In the rows, zero is written as 128.
A state moves one step at a time under one of 6 hidden systems, and each row is a state written as 22 numbers. Each run below is a few steps of one system.
seq 1, Z (10 x 22):
[[119 102 172 123 137 102 185 120 129 193 102 126  84 135  82 118 128 142
  105 167 102 150]
 [125 163 132  89 148  85 127 154 102  86 150 135 148 107 209 152 140 137
  158 103 148 110]
 [139  86 106 152  98 146  78 122 194 117 125 142 149 114  65 116 133 144
  112 100 116 156]
 [123 100 202 128 136 115 202  96  86 139 132 119 113 137 152 130 108 124
  105 176 105 100]
 [132 167  68  98  92 138 138 161 125  90 141 118 159 103 154 165 122 103
  153  80 151 127]
 [125 101 130 181 131 174 105 107 175 176 116 156 138 137  68  96 131 166
  118 139 142 100]
 [145 122 144 129 149 104 164  99  65 121 145 108  95 168 194 147 104  78
  130 153 109 125]
 [131 172  71 110 109 151 102 196 130 131 120 117 126  94  95 127 134 138
  109 101 176 166]
 [ 89 126 184 148 187 152  88  91 156 154 134 160 123 156 113 102 146 159
  132 164 105  99]
 [163 130 112  93 101  57 159 114 106 111 126 110 106 149 158 159 127  72
  150 125 111 180]]
seq 2, M:
[[157 140 160  76 113  87  91 135 141  61 145 165 158  89 107 103 157 134
  110 122 140 144]
 [104  89 128 157  85 178 136 108 182 114 113 110 159 140  98 144 131 111
  130  98  70 106]
 [ 99 107 183 124 163  87 174 124 147 191 110 145 116 117 116 120 136 185
  136 162 113 115]
 [184 130 100 149 119  96  79 147 142 131 110 168 115 129 110  89 178 146
  122  88 173 120]
 [110 129 101 186 125 197 109  95 118 163 126 110  94 179 114 138 105 102
  102 146 117 111]
 [137 181 141  88 173 116 174 129  87 169 139 144 107 141 134 109 130 111
  159 173 148 129]
 [162 152  51 124  96 134 121 150 124  98 153 137 153 109 159 148 117 118
  154  79 174 118]
 [ 95  98 133 150 135 129 127  95 116 115 154  82 126 145 180 177  65 118
  112 160 101 162]
 [140 145 183  72 147  93 151 181  97  91 116 108 133  98 133  99 152 120
  114 143 122 177]
 [109 129 127 122  93 173  92 137 164  72 147 143 177  87 109 137 133 145
  113  87 124  93]]
seq 3, Z:
[[ 98 172 111 110  95 116  80  83 138  99 175 140 149 130 141 187  85 130
  116 151 154 128]
 [181 114 142 129 120 169 162 130 147 133 104 126 169 133  70  60 145  91
  159 146 134 145]
 [ 91 124 128 148 152 121 171 157 100 167 105 109  75 147 183 164 148 140
  130  92  90  84]
 [136 151  82 122 118 101  66 105 140 122 170 155 142 113 128 154  86 152
  120 147 191 163]
 [162 103 180 131 158 176 127 138 117 109 112 126 132 139  94  50 162  95
  114 144 101 135]
 [ 66 156 126 104 115 101 161 140 113 146 112  98  83 138 153 197 132 122
  122 109  84 126]
 [145 152 112 112 125 104 102 115 174 134 146 170 187  95 107 119 115 172
  164 148 199 142]
 [165  61 163 167 157 144 134 125 122 105 115 124 118 151 146  81 163 105
  126 106  71 107]
 [ 90 136 112 115  88  98 156 140  99 137 131  94  90 110 140 199  91 138
   71 131 128 146]
 [133 168 137 104 141 176 105 119 151 108 161 166 196  98 104  90 121 144
  158 155 175 110]]
seq 4, C, 10 rows:
[[155 185 142 112 108  66 126 130 138 156  83 139 140 156 120 124 164 127
  150 155 192 138]
 [117 113 106 132 187 147 115 167 168 146 128 161 140 101 133 101 169 164
  184  72 110 110]
 [112  93 173 100 140  61 133 103 108 119 163 163  77  97 135 152 115 165
   81 139  95 125]
 [148 122 146 138  87  84 111 137 156  82  98  86 200 129 167 142 127 135
  128 140 164 170]
 [ 91 104 148 130 140 215 143 129 171 112 131 111 169 117  96 114 128 114
  151 116  62 121]
 [137 110 130 132  76 109 188  55 115 152 152 151 113 136 105 158  81 117
  111 163 131  94]
 [176 118  58 178 114 148 131 152 113 128 124  98 150 141 169 127 103 111
  144 106 179 140]
 [ 95 145 126 119 177 207 115 160  76 127 155 115  73 125 114 114 123 110
   88 127  91 126]
 [133 204 143  96 106  83 112 103 107 146 117 145 103 165 110 143 141 107
  110 173 174 136]
 [150 142  95 145 158 134 106 167 172 154  93 141 144 139 124  91 182 137
  191  86 143 135]]
seq 5, E (10 x 22):
[[108 152 181  81 176 134 135 180 127  94 122 114 166 105 156 100 167 127
  165 120 104 140]
 [ 93 126 155  94 122  73 139 133 189 119 117 147 167  99 139 156 154 171
  174 101 100 115]
 [153  58 134 151 100  80 121 110 191 106 130 134 178 101 127 133 115 165
  138 114 124 156]
 [149  74 123 169  87 152 131 100 127  70 148 105 173 117 167 148  87 116
  106 118 127 106]
 [102 145 114 152  77 177 120  69 136 127 143 112 146 158 108 169  82  99
  106 158 130 104]
 [153 137 121 147 122 176 138  80 124 173 136 159 111 159  66  94 118 100
  124 166 144 106]
 [159 137 101 143 134 135 171 141  69 177 129 149  54 136 120 113 134 120
  103 120 150  87]
 [112 175  96 114 167 116  99 178  83 168 125 118  57 134 139 139 135 139
   98 131 157 169]
 [121 164 150  91 198 133  91 174 111 112 125 114 115 135 142  93 169 105
  150 129 106 182]
 [101 144 188  78 147  95 163 171 142 111 103 122 155 110 149 124 174 142
  163 109  94 120]]
seq 6, Q (10 x 22):
[[144 110  92 121  55 120 202 127 125 116 139 128 152  88 133 172  93 123
  126  96 142  92]
 [130  94  99 192 123 152 120  99 133 179 142 148 113 126 111 126  89 176
   93 144 168  96]
 [145 117 116 154 141 183 128  85  84 123 157 105 106 172 137 119  89  61
  117 166 109 143]
 [114 204 123  86 113 148 145 123  96 154 131 152  81 143  77 133 147  89
  119 136 133  98]
 [102 165 102 126 184 103  78 119 160 171 129 163 103 159 143 140 157 146
  186 115 121 125]
 [155 115 110 106 158  78 116 170 108 117 120 105  84 126 148 119 153 108
  131 105 106 212]
 [121 157 188 100 155 109  99 184 103  90 122 137 137  92 139 100 162 168
   79 131 152 125]
 [ 87 112 169 122 127 135  91 116 196  79 129 114 197 112 131 143 126 149
  144 132  94 145]
 [169  81 143 137  68 109 207 136 161 126  82 101 177 113 109 115 136 115
  148 112 121 133]
 [139 115 110 166 103 134 172 126 109 131 140 131 154 107 180 152  94 165
  120 116 176  58]]
seq 7, M, 10 rows:
[[ 62 153 166 108 127  93 102 107 110 132 140 119  78 140 134 183 112 145
   71 160 103 136]
 [176 142 157  95 109 123 140 141 153 102 107 127 188 112  86  80 148 102
  155 152 155 174]
 [106  82 110 157 132 184 147 130 141 114 154 143 133 105 140 136 125 140
  137  66  81  60]
 [ 92 142 162 116 127  38 122 104 149 173 104 133  92 150 126 169 132 165
  116 164 132 148]
 [203 110 118 152 124 150 120 161 132 115 107 121 159 124 100  56 148 115
  127 126 171 159]
 [ 85 136 122 152 156 193 113 114  98 133 158 142  80 144 142 144 123 123
  109 108  88  55]
 [122 188 129  83 113  68 149 111 137 167 115 137 122 144 104 155 127 117
  152 174 160 167]
 [193  91  83 159 124 163 150 148 121 100 143 118 177 106 157  96 106 114
  153 102 156 125]
 [ 67 133 147 133 161 119 103 123  97 124 146 114  73 144 183 180 121 141
   96 122  82 112]
 [144 174 151  77 103  97 128 144 135 121 108 115 152 112  77 118 132 119
  117 174 167 202]]
seq 8, Q:
[[136 142 103  93 160 156 125 170  80 116 150 147  57 112 109 108 156 100
  111  83  90 125]
 [ 93 159 193 110 160  61  76 113 138 136 117 155 103 147 137 135 159 169
  110 158 128 132]
 [136 145 116 109 141 140 108 168 167 100 113  89 189 122 137 116 142 106
  179 122 128 204]
 [139  93 162 111 115 106 174 175 124 102 113 143 127  83 129 111 168 156
  113  75 101  83]
 [115 109 158 156 107  83 110  94 155 118 134 117 176 123 166 165  90 181
  112 165 164 129]
 [156  92  95 150 101 209 161 141 136 115 132  93 169 108  90 101  94  95
  128 127 131 155]
 [129 113 158 146 109 141 179  93 101 136 135 156 103 140 132 129 128 125
  109 125 113  31]
 [108 163  80 139 113 120 109  79 142 172 145 124 122 161 127 181  79 119
  148 166 160 152]
 [162 128  77 133 165 180 136 160 103 160 139 143  78 131  88  79 144  93
  140 104 117 147]
 [105 159 174 107 162  79  96 116  81 114 137 152  63 153 172 146 158 128
   98 134 106  99]]
seq 9, C:
[[143 129 123 164 113 152 107 151 114  71 126  92 184 125 200 138 116 126
  123 109 164 108]
 [ 77 135 126 109 134 186 126 125 133 131 136  95  99 142  87 146 115  85
  112 136  57 164]
 [171 154 142 134  92 120 150  84 118 161 118 158 134 152  86 105 121 116
  118 182 183 108]
 [149 138  62 149 147 144 141 161 127 141 123 134 129 132 174 130 149 118
  187  62 137  94]
 [ 94 118 128 111 174 121 105 144  94 155 162 140  46 103 106 136 109 163
   65 138 108 160]
 [156 172 177 111 122  78  83 123 115  82 112 128 159 153 161 114 156 116
  120 162 179 140]
 [ 99 132 128 115 135 149 143 168 191 138  85 116 155 124 103 124 178 128
  181  79  78 133]
 [112  90 154 131 138 105 150  72 142 165 169 182 114 100  97 134  93 181
  113 163 119  97]
 [187 101 107 141  92  78 137 126 115  75 136 111 160 127 197 148 116 106
  137 103 153 137]
 [ 78 113 139 141 135 207 126 173 129 122 113  72 127 115 110 132 121 131
   89 121  86 151]]
seq 10, S (10 x 22):
[[166  92 101 158 120  70 105 119 159 100 112 121 148 154 188 145 148 116
  171  87 121 145]
 [127  95 149 136 128 119 158 161 112 161 110  93 107 102  90 114 100 157
   69 168 139 193]
 [100 153 146 101 166 184  93 123  89  75 190 153 121 108 147 125 118 117
  109 122 100  88]
 [110 128 125 126  91 125 134 100 206 136  99 130 166 148  90 145 152 107
  176 111  88 131]
 [169 118 146 157 133 119 189 123 100 174 118 137 144 125 144  99 113 157
  134 161 192  92]
 [146 120  67 130 123 131 105 152  95  86 160 103 112 116 179 157 104 101
  121  88 129 159]
 [ 82 129 139 130 122 136  80 121 172 157 118 136 104 126  52 136 129 166
   81 147 116 158]
 [138 164 174 115 165 155 143  89  90 126 148 149 128 164 151  99 132  85
  153 172 121  84]
 [139 153  88 107  88 103 174 176 147 128  88 105 146 119 141 155 162 110
  173  70 131 128]
 [135  93 141 165 156  77  92 130 139 159 129 149 120 112 143 118 123 208
  100 137 171 134]]
seq 11, E, 10 rows:
[[173  84 133 122 178 132 164 164  92 133 148 145 102  86 123  75 132 140
  121 115 121 145]
 [100 166 127 114 123  86 104 167  94  90 127 114 106 121 195 177 147 142
   99  94 135 113]
 [ 97 142 135 118 146 138  91 133 189 137 109  91 171 144 109 132 131 120
  167 156 113 212]
 [150  86 189 112 139 143 171 112 137  88 150 160 170  96 124  87 140 128
  150 124  92  84]
 [121 129 109 143  59  70 151 114 152 140 113 139 134 121 148 192 122 165
  123 100 154  82]
 [141  83  83 171 134 158  86 111 155 142 148 115 129 129  99 121  82 131
  112 147 136 191]
 [151 125 158 134 128 174 141 104  67  76 158 124 117 151 156 108 119  68
   98 139 107  85]
 [ 90 207 121 118  94 137 158 133 131 183  92 118 122 155  98 162 135 124
  132 149 162 105]
 [143 112 104 129 190 143 111 127 142 181 153 176  97 115  76  76 131 154
  147 133 128 151]
 [163 117 138 117 135  77 145 158  64  95 127 129  75 130 186 124 159 110
   98  88 115 114]]
seq 12, S (10 x 22):
[[120 135  71 148 150 225  92 138 115 135 159 141  90 132  87 110 120 103
  111 103 109 116]
 [ 99 159 130 129  80 101 128  67 141 156 122 144  95 172 107 181 125 112
  122 141 120  90]
 [158 197 124 116 145 117 127 147 113 146 106 119 159 151 145 107 144 115
  165 164 202 153]
 [143 115  96 144 161 107 112 185 100 143 108 125  57 134 154 120 175 135
  114  67 111 133]
 [ 93 117 191 100 123  54  99 109 132 106 128 122 105 126 133 160 126 153
   78 162 103 163]
 [129 147 185  91 174 178 133 154 130  98 128 123 181 111 116  70 151 112
  160 151 114 144]
 [127  82 129 138 117 123 189 134 148 127 122 143 132 105 144 135 150 140
  157  63  78  63]
 [150  87 133 146  94  85 144  88 156 116 151 127 186 107 147 150  73 159
  130 161 167 148]
 [150 112  87 153 149 226 117 151 110 125 154 107 131 115  94  85  92 106
  108 133 135 156]
 [ 82 143 101 135  98 153 125  90 127 144 145 147  76 145 101 181 113 118
  101 109  95  73]]

Which system made each of these runs?
seq 13:
[[133 115 176 126 109 149 203  89 129 114 141 137 192 117 142 122 102 122
  160 155 123  68]
 [159 115  53 147 104 156 158 146 152 125 144 122 180  99 141 137  99 128
  174  91 158 124]]
  S
seq 14 (2 x 22):
[[151 112  95 116 122 144  81 172 125  68 145 138 110 101 118 113 158 112
  100  61 106 139]
 [ 89 126 188 158 145 112 117 122 134 124  84  79 142 175 188 151 142 128
  127 151 103 128]]
  E
seq 15 (2 x 22):
[[110 132 118  58 141 140 161 123 129 113 177 148 116  85  97 141 114 105
  151 114  71 158]
 [141 104 152 129  52  69 173 113 149  99 111 127 176 105 151 165 122 147
  124 111 142  91]]
  M
seq 16, 2 rows:
[[ 96 146  79 133 118 125  73 153 135 151 138 126  90 110 101 163 108 171
   72 118 161 159]
 [152 131 177 140 179 128  69 106 116  94 130 134 129 175 154  79 158  93
  132 158 114 144]]
  C
seq 17, 2 rows:
[[144 169  88 144 163 202  99 173 111 145 115 103 127 153 112  83 143  92
  144 132 160 162]
 [ 87 141 173  94 189 137 156 139  89 145 136 139  73 130 140 122 151 120
  129 129  67 102]]
  E
seq 18:
[[ 86 109 150 122 116 174 182  92 159 156 128 109 141 141  84 141 104 100
  147 155  64 128]
 [183 115  87 151  84 135 174  87 118 150 151 155 143 123 113 125  83 120
  133 146 183 102]]
  C
seq 19:
[[155 143 158 160 122 103 121 126 149 140 101 158 174 129 147 105 154 180
  136 137 196  70]
 [154  83  91 152 157 123 146 138 104 131 138  84 108 147 184 135 103  92
  149 118 104 182]]
  S
seq 20:
[[ 96 159 123 124 123 180  95 160 113 134 119 132  72 124  65 124 154 127
   65 105 108 116]
 [132 169 156 132 156  80 117  85 119 167 114 143 115 188 153 130 139 122
  154 180 153 123]]
  C
seq 21 (2 x 22):
[[112 114 189  83 150 156 149 115 138  91 152 154 143  99  99  98 147 113
  138 130  64 109]
 [123 135 124 124  50  73 174 116 155 129  92 123 136 138 137 186 144 120
  142  94 118  96]]
  Z
seq 22 (2 x 22):
[[159  82 116 140 173 103 122 122 115 139 172 188  98  96 142  99 131 175
  129 102 129  93]
 [142 126 103 126  85  72 120 153  97  98 110  83  94 143 174 173 129 101
   92  99 130 169]]
  E
seq 23:
[[101 114 124 194 146 183  99 130 113 133 138  93 139 136 169 144  86 158
   92 149 152 111]
 [131 106 135 103 117 175 169  85 116 126 168 132 117 121  71 114  86  81
  120 166  84 148]]
  Q
seq 24:
[[ 79 172 115 148 135 169 116 112 102 152 142  94 122 158 161 178  79 121
  115 168 147 125]
 [168 171  79 102 149 163 117 128 124 153 153 163 123 130  77  86 133  92
  167 136 156 156]]
  Z
seq 25 (2 x 22):
[[148 126 195 111 102 106 111  89 137 107 119 158 122 145  70  96 155 113
   89 166 121 127]
 [166 131 104 165 121 138 192 147 120 163 102 123 164 131 161 116 129 137
  169 115 181  76]]
  E
seq 26, 2 rows:
[[118 147  87 126  95 160 150 183 123 155  90  74 104 128  82 139 127 103
  102 115 132 181]
 [130 123 169 128 155 148 127  84 108 107 185 169 163 107 149 109  91 157
  124 173 154  78]]
  M
seq 27:
[[134  64 121 158 145 130 165  99 145 158 119 111  93 163 130 131 124  97
  155 114  52 140]
 [142 154 117 110 107  71 155 162  77 143 136 137  99  93 151 155 110 165
   87 131 191 125]]
  Z
seq 28, 2 rows:
[[130 105 121 138  95 118 186 143 189 158  90 102 196 106 108 133 117 152
  173 128 143 152]
 [144  54 143 167 176 107 103 125 119 127 149 153 103 114 162 105 132 180
  104 105 110 105]]
  M
seq 29 (2 x 22):
[[ 98 165 138  92 134  97  86 179 130 130 122 143  93  88  94 133 155 183
   74 112 150 148]
 [154 116 131 148 182 103  92 139 152 110 118 117 158 156 191 107 157 119
  190 115 118 161]]
  E
seq 30:
[[112  86 166 115 177  73  96 148 126 112 145 132 105  91 151 123 129 181
   93 130 104 169]
 [143 133 162 121  77 122  88 137 138  83 102 130 121 131  77 111 168 110
   67 114 120 131]]
  M
seq 31, 2 rows:
[[150 132  86 171 137 135  63 101 164 129 125 120 156 178 151 129 127 100
  177 128 145 154]
 [140 131 118 130 120 119 179 152  90 195  98 112  52 138  85 121 128 118
   81 143 133 153]]
  S
seq 32 (2 x 22):
[[123 119  72 136 117 172 174 148 178 168 110 120 153 118  92 131 130 119
  190  89 107 132]
 [166  84 123 153 141  66 165 111  89 143 142 158  74 130 175 130 126 147
  116 111 126  85]]
  Q
seq 33:
[[125 159 156 149 124 178  64 119 144  90 130 158 162 140 114 101 157 135
  110 122 149  66]
 [ 95 128 100 115 138 145 148  95 168 184 134 139  99 154  78 147 118 103
  176 134  73 147]]
  M
seq 34, 2 rows:
[[134  92 130 146 146  83 148  77 157 167 153 184 130 123 145 137 119 177
  171 125 126  78]
 [199 106 113 132  82 116 150 127 102  88 133  95 155 129 141 117  99  81
  113 147 160 181]]
  S
